Named turns come first, each shown by rows before and after it. Which turns, in which order, take the first row of each pair that follows to the second? Write the first one first, as in the answered first pair.
turn zeti:
[5,-9,-7,9,-7,2,21,0] => [10,3,-5,9,-1,-8,-22,-6]
[-10,-1,13,-5,3,-1,-4,-1] => [2,-11,12,-1,-6,2,12,-5]
[-7,18,-6,16,-7,-12,-28,-3] => [-27,16,-4,8,1,3,17,7]
[13,-1,-10,6,-11,-5,3,-4] => [-9,13,-3,0,5,-6,-19,-2]
turn zas:
[19,-15,-9,6,-30,-2,13,1] => [-22,28,-6,3,-13,-4,-17,2]
[-10,26,3,-10,11,-13,-57,-8] => [2,-30,20,-42,29,15,-3,-5]
[-4,-9,9,-11,18,8,-7,3] => [21,-16,0,0,-3,1,-9,0]
[11,-3,7,9,10,-2,-1,14] => [9,2,7,7,12,-4,-8,13]
turn napu:
[-12,5,4,-21,11,9,-14,6] => [0,15,-14,11,-23,-3,-6,7]
[9,4,5,14,-7,-10,0,-2] => [10,-13,16,1,8,-5,0,-2]
[-13,14,9,-4,-10,-17,-30,-12] => [12,-3,2,2,-29,-14,-15,-14]
[1,13,-7,4,-11,-10,-10,-3] => [19,-14,1,-9,-2,-2,-8,-9]
turn lin:
[2,15,7,-15,13,5,-21,-1] => [-8,13,9,-16,16,17,7,3]
[-1,5,0,7,-11,-13,-12,-2] => [0,-14,11,-12,-1,5,2,0]
[16,32,-9,14,-7,-23,-44,-22] => [11,-30,19,-37,31,15,12,-17]
[12,11,-8,16,-18,-10,2,0] => [26,-16,6,-3,-3,-2,-4,-5]
Now pairs of rows:
Each pair is 2 to 3 turns apart.
[-43,33,-1,1,13,1,-5,8] => [31,-7,-13,21,-29,-16,-21,-9] -> zeti, lin
[41,-29,3,-10,-3,-6,-10,-14] => [-19,-1,12,-24,18,8,34,4] -> lin, napu
[17,-30,-5,3,-12,8,44,8] => [-47,33,-1,5,15,-2,-2,8] -> lin, zas
[-14,33,10,-16,15,3,-22,1] => [-16,10,12,-19,9,19,36,13] -> zeti, napu
[27,-21,8,-6,-6,4,-7,-17] => [-4,-10,18,-23,15,22,16,-8] -> zas, lin
[-38,57,-15,24,-11,-6,-1,12] => [24,0,-22,32,-45,-5,36,6] -> zas, zas
[33,-32,9,-12,3,-4,-24,-5] => [19,8,-3,8,-13,-18,-45,-7] -> zas, napu
[3,9,-15,19,-16,13,38,16] => [-11,2,2,-4,12,22,38,17] -> lin, napu, lin
[3,-28,15,-13,15,3,-28,-2] => [4,-36,15,-15,8,16,8,6] -> napu, lin, zeti
[-3,-41,23,-23,23,13,-31,-5] => [-50,33,-4,16,-6,0,-12,10] -> zeti, napu
[-12,-18,13,-25,25,17,11,2] => [2,-1,-11,16,-21,4,35,11] -> zeti, lin
[-2,-21,23,-22,35,5,-20,-1] => [27,-38,12,-12,13,-2,-18,-5] -> zeti, zeti
[41,-43,-11,-5,-14,-15,-4,-21] => [29,-15,-18,7,-25,-26,-34,-22] -> zas, napu
[20,7,-24,32,-33,-14,8,-1] => [-12,34,-22,31,-26,-16,2,4] -> lin, lin, zas
[7,-16,15,-20,25,-6,-15,-4] => [10,18,-14,22,-16,-26,-6,0] -> zas, lin, lin
